Each path is a new rotation, seen through one point. The rows after it are directions, each followed by how far the rotation turns it, in degrees per step (0 if it stays put).
Each turn is a multiple of 5 degrees from 10 to 175, or 0.
Each row of a path follows its step; steps can be skipped.
path 1
step 10: [25, 12, 4, 17, -21, 26, -4, -21, 15, -26, -9, 7, -30, -4, 3, 8, 8, 28, 3, 1, -8, -23, -10, -1, 16, 5, -1, 9, 13, -5, 25, -9, 7, -16, -18, -5, 0, 29, 11, 10, 13, 6, 4, -6, -3, 11, 1, 3, -3, -5, -29, 17, -24]
step 11: [10, -5, 16, 1, 9, 27, -3, 4, -5, -17, 13, 11, -3, -40, 21, -3, 3, 13, 6, -6, 0, -25, 10, 10, -16, -14, 7, 2, 8, -5, 14, 17, 29, -14, -27, 11, -1, 10, 5, 21, 6, 14, 4, -5, 2, 1, 29, -24, 11, 23, 3, 20, -12]
step 13: [0, -14, -12, -9, -33, 0, 10, 14, -9, -21, 14, 0, -13, -7, -3, -10, 20, 20, 3, -9, -11, -20, -8, 8, 6, 15, 7, 15, 20, 5, -7, -7, 1, -6, 9, -3, 42, 18, 16, 13, 18, -14, 4, -35, 13, 13, 6, -20, 5, -3, -12, -3, -26]
step 14: [6, -13, -14, -5, -19, -2, -11, 7, 1, -25, 17, -5, -10, -31, 0, 4, 14, 6, 6, 2, 1, -11, -7, 13, -36, -18, 7, 4, -2, 30, -18, 25, 6, -23, -22, 6, 28, -6, 5, 19, 0, -25, 12, -4, -16, 14, -8, 8, 12, 9, 8, 12, -2]
step 22: [8, -10, -13, -7, 4, -3, 1, 27, 12, -8, 18, 19, -13, -15, 13, 20, 14, -2, 16, -6, 0, -31, 21, 22, -1, 5, 17, 13, 13, 16, -7, -4, 26, -34, -20, 13, -6, 7, -19, 9, 20, -15, -2, 10, 2, -12, -20, 24, -10, -9, 4, 5, 3]
step 25: [7, -6, -7, -20, 11, -13, -21, 4, -1, 7, 11, 15, -3, -20, 10, 19, 12, -6, 19, -10, -13, -29, -10, 3, -11, -11, 12, -3, 12, 3, -12, -19, 4, 12, -6, -1, 22, -10, 10, 23, -21, -26, -32, -13, 8, -15, -30, 5, -29, 4, -7, 12, 7]
step 37: [15, 3, -21, 10, -8, 23, -11, -11, -32, -25, 9, -14, -24, -29, 2, -28, 11, 1, 5, 7, 6, -10, -6, -8, -24, -8, 0, -4, -11, -11, 17, 22, 12, 23, 1, -14, 17, 4, -6, 21, -2, -14, -4, -13, 8, 3, -5, 9, 2, 3, 2, 33, -14]
step 39: [35, -22, -11, 16, -8, 10, 31, -4, -8, -11, 33, -10, -13, -5, 0, 13, 11, 17, 9, -6, -13, -22, 16, 15, -3, 8, 10, 6, -2, 6, 6, 16, -5, -9, -12, -4, 8, 18, -10, 11, -2, 10, 14, -7, 13, 33, -16, -15, -21, -23, -12, -1, 7]
step 41: [6, 6, -5, -17, -4, 27, 5, 18, 28, 9, 22, -5, 3, -20, 12, -12, 7, 12, 3, -5, -18, -29, -9, 15, -14, -25, 17, 14, -2, -12, -2, -17, 19, -26, -19, -5, -4, 25, -2, 7, -5, 8, 3, -11, -27, -9, -2, -11, -18, 9, -9, 15, -18]
Directions:
[5, 1, 2, 4, 7, 5, -10, -4, 7, -2, -1, 1, 3, 4, 6, 3, -3, 2, -6, 0, -6, -4, 3, 2, 6, -4, -1, 2, 3, -2, -7, 4, -3, 2, 1, 0, 3, -1, 2, -5, -7, 1, -6, 3, -2, -1, 1, -5, -2, -1, -1, 2, -8] -> 45
[9, -5, -1, 2, 4, 5, 2, 3, 0, -1, 0, -11, 2, 0, -4, -1, 7, 3, -3, 3, 2, 3, 3, -3, -3, -1, 7, -1, 4, 4, -4, 4, -1, 0, -2, 0, -10, -5, 2, -1, 2, 1, -3, -2, -5, -3, -5, 6, 3, -7, -3, 1, 2] -> 145
[-1, 2, 5, -6, 3, -3, -1, 7, 3, 8, 3, 7, 1, 3, 5, -6, 8, 4, 0, -3, -1, 1, 2, 2, 1, -5, 3, -4, -3, 0, 0, 0, -2, 1, -1, -7, -7, -2, -11, 3, 1, -4, -8, -1, 2, 3, -4, -2, 1, 1, 2, 5, 0] -> 110
[4, -1, 4, 1, 3, 3, -1, -2, -8, -5, 0, 4, -5, 2, 2, -1, 2, 3, -2, -3, 2, 3, 5, -3, -2, 5, -3, 0, 1, -3, 8, 2, 8, -4, 2, 4, 0, -2, -8, -3, -1, 2, 0, 2, 6, 0, 5, -7, 4, -8, -7, 8, 0] -> 40
[3, -1, 4, 4, -3, 2, 3, -4, -1, 1, -6, -6, -3, -4, 3, -10, 2, 2, -7, -2, -1, -3, 1, 0, -6, -4, -2, 6, -3, 7, 0, -7, -3, 6, 2, 5, 0, 5, -6, -2, 1, 5, 2, 3, 1, 0, -5, -5, -6, 3, 3, -1, 2] -> 10
path 2
step 2: [19, 6, -16, -10, 3, -11, -8, 11, 12, 3, 5, 7, -3, -16, 1, 0, -11, -7, -13, -1, 1, 24, -24, 10, -6, -11, 58, -21, -30, 10, 19, 9, -12, 1, 3, 12, -7, -15, -11, 6, 12, 15, 3, 3, -1, 22, 15, -23, 14, 13, 15, -15, -10]
step 9: [10, -2, 6, -2, 4, 4, -37, 6, -18, -7, -8, 17, 8, -3, 4, -4, -39, 2, -10, 9, 1, 2, 5, 10, 8, -1, -11, -2, -8, -4, -36, -8, -20, 0, 16, 13, -14, 3, 40, 2, -31, -10, -17, -24, -9, 20, 1, -4, -24, -2, 16, -2, -9]
step 15: [-7, -20, -24, -5, -4, -12, -26, -10, 6, 17, -5, -1, -3, 6, -9, -9, -2, 17, -2, 27, -13, 12, 7, 1, 17, 1, 0, -10, -9, 5, 2, -6, -3, 15, 32, -2, 10, -8, 13, -7, 0, 10, -3, -33, -29, 31, 32, -27, -14, -1, -13, -1, -22]
step 23: [0, -9, -14, 23, -38, -8, -15, 6, 1, 11, 9, 11, -9, -2, -6, -22, 27, 6, -3, 9, -1, -6, 7, -11, 29, -5, -7, 9, -22, 16, 6, -7, -7, 10, -7, -1, 12, 11, 2, 8, -1, -11, 7, -13, -15, 41, 0, -21, 15, -7, -10, -37, -16]
step 25: [-12, -2, -3, 2, -22, -41, -5, 7, -5, 16, -9, 14, -26, -12, -10, 10, 6, 4, 7, 21, 29, 16, -10, 8, -23, -20, 4, 4, 14, 3, 13, 6, -6, -15, -15, 7, 4, -7, -14, -9, 4, 5, 11, 6, -3, 29, -10, -39, 13, 8, 22, 0, -20]
step 33: [2, 0, 1, 12, -16, -5, -27, -9, 27, 19, -17, -10, -20, 4, -20, 25, -8, -6, 4, 8, 2, 18, -10, 3, 1, -10, 14, -3, 1, 23, 24, 12, 6, -2, 15, -1, 20, 0, -4, 6, -25, -10, 4, 22, 14, 7, -26, -21, -2, 17, 40, -17, -9]
step 38: [12, 2, -15, 6, 2, 7, 1, -2, -3, 12, 23, 0, -8, -8, 22, 11, -31, 23, -21, 16, 24, 18, -4, -6, 5, -13, 30, -15, -7, 6, 22, 5, -7, -1, 5, 10, -24, 1, 0, -11, -1, 20, -19, 3, -1, 13, 25, -24, -26, -18, 2, -1, -30]
step 40: [17, -21, -8, 21, 10, 15, -12, -4, -17, 10, 14, -3, 19, 5, -9, -22, -15, -9, -5, 3, 15, 0, -10, -6, 5, -1, 13, -3, -9, -2, -11, -9, -21, -9, -7, -3, -21, -12, -1, 6, -4, 4, 26, -29, 15, 22, -18, -40, -28, -7, -15, -29, -1]
step 46: [23, -17, 10, 25, -15, -16, -28, -23, 2, 11, -12, 9, -15, -6, 11, -11, -5, 28, -13, 1, 1, -15, 12, -8, 16, 8, 35, -3, 4, 9, 13, -11, 10, 1, -8, 2, -2, 4, 10, 1, 6, 13, -13, -3, 11, 12, 4, -26, -34, -25, 7, -27, -4]
Directions:
[-2, -3, -3, -2, 6, 3, 7, 2, 4, 3, 1, -6, -3, -3, -2, -4, -7, 1, 2, 3, 2, -1, -3, 0, -2, -2, -1, 11, -2, 5, 9, 1, 1, 1, 2, -2, 9, -5, 4, 0, 1, 1, 4, -6, 3, 2, -5, -3, -1, 3, 4, 7, 4] -> 95
[3, -10, 2, 0, 1, -4, 1, 6, -3, -5, 0, 8, 4, 0, -7, 4, 1, 3, 1, -4, 8, 0, -2, 2, 7, -1, 6, 0, -2, 0, 3, -7, -3, -1, -6, -5, 4, 2, 4, 4, 4, -2, 3, -6, 0, -1, 0, 4, 0, -7, -1, 0, 0] -> 125
[-4, -3, -4, -1, 9, -7, -1, 2, 0, 0, -11, 6, 0, -4, 3, -4, 1, -2, -4, -1, -2, -7, 5, -4, 2, -3, -5, 0, -1, 2, -4, 1, 3, -1, 2, -2, 5, 6, -3, -10, 7, -2, -4, -5, 2, 0, 2, -1, -2, 2, -1, -2, -2] -> 10
[-5, -13, 6, -2, -6, 1, -1, 7, -1, -2, -3, 0, 1, -6, 3, -5, 7, -4, -3, 9, 1, 3, 1, -5, -3, 4, 2, -2, 0, -1, 3, 2, -1, 6, 0, 0, -2, 2, 6, -2, -7, 3, -4, 1, 1, 0, -3, -5, -4, 1, -2, 3, 1] -> 175
[-1, -2, -4, -2, -9, -2, 5, -4, -2, -6, 6, 7, 4, -5, -2, 2, 0, 2, 1, 13, -1, 1, -1, 1, 3, -2, -7, 5, 3, 1, -1, 1, 6, 1, 2, -2, 3, 0, -6, -2, 2, -4, 3, 3, 4, 0, 3, -1, 7, -2, 4, -4, 4] -> 10
[1, 3, 5, 0, 0, 2, -4, 1, -8, -7, 0, 4, -3, 0, -7, 2, -2, -2, 0, -3, -8, -3, 0, 0, -2, 8, -2, 0, 3, 6, 4, 2, 10, -3, 4, -4, 1, 6, 4, 0, 1, 2, 5, 5, 0, -2, -6, 1, -3, 0, 3, 3, -7] -> 170
[4, -6, 1, 4, -2, 2, 1, -2, -11, 5, -1, -5, 4, -5, -2, 0, 0, -4, -7, -2, -4, -1, -5, 4, 0, -9, -3, 7, 0, -6, -8, 1, 0, 3, -7, 2, -2, -1, 0, 0, 3, 1, 2, 1, 0, -2, -4, 4, -1, 6, -2, 3, -6] -> 80
[0, 3, -2, 4, -2, -6, 5, -4, 0, 3, 1, -4, -4, -6, 1, 0, -1, -2, -6, 3, 6, -4, -1, -2, -1, 1, 2, -3, -9, -1, -2, -3, 4, -4, 0, -8, -5, 7, 1, 4, 3, 5, 6, 2, -3, 1, -2, -11, 5, -4, -5, 0, 1] -> 170
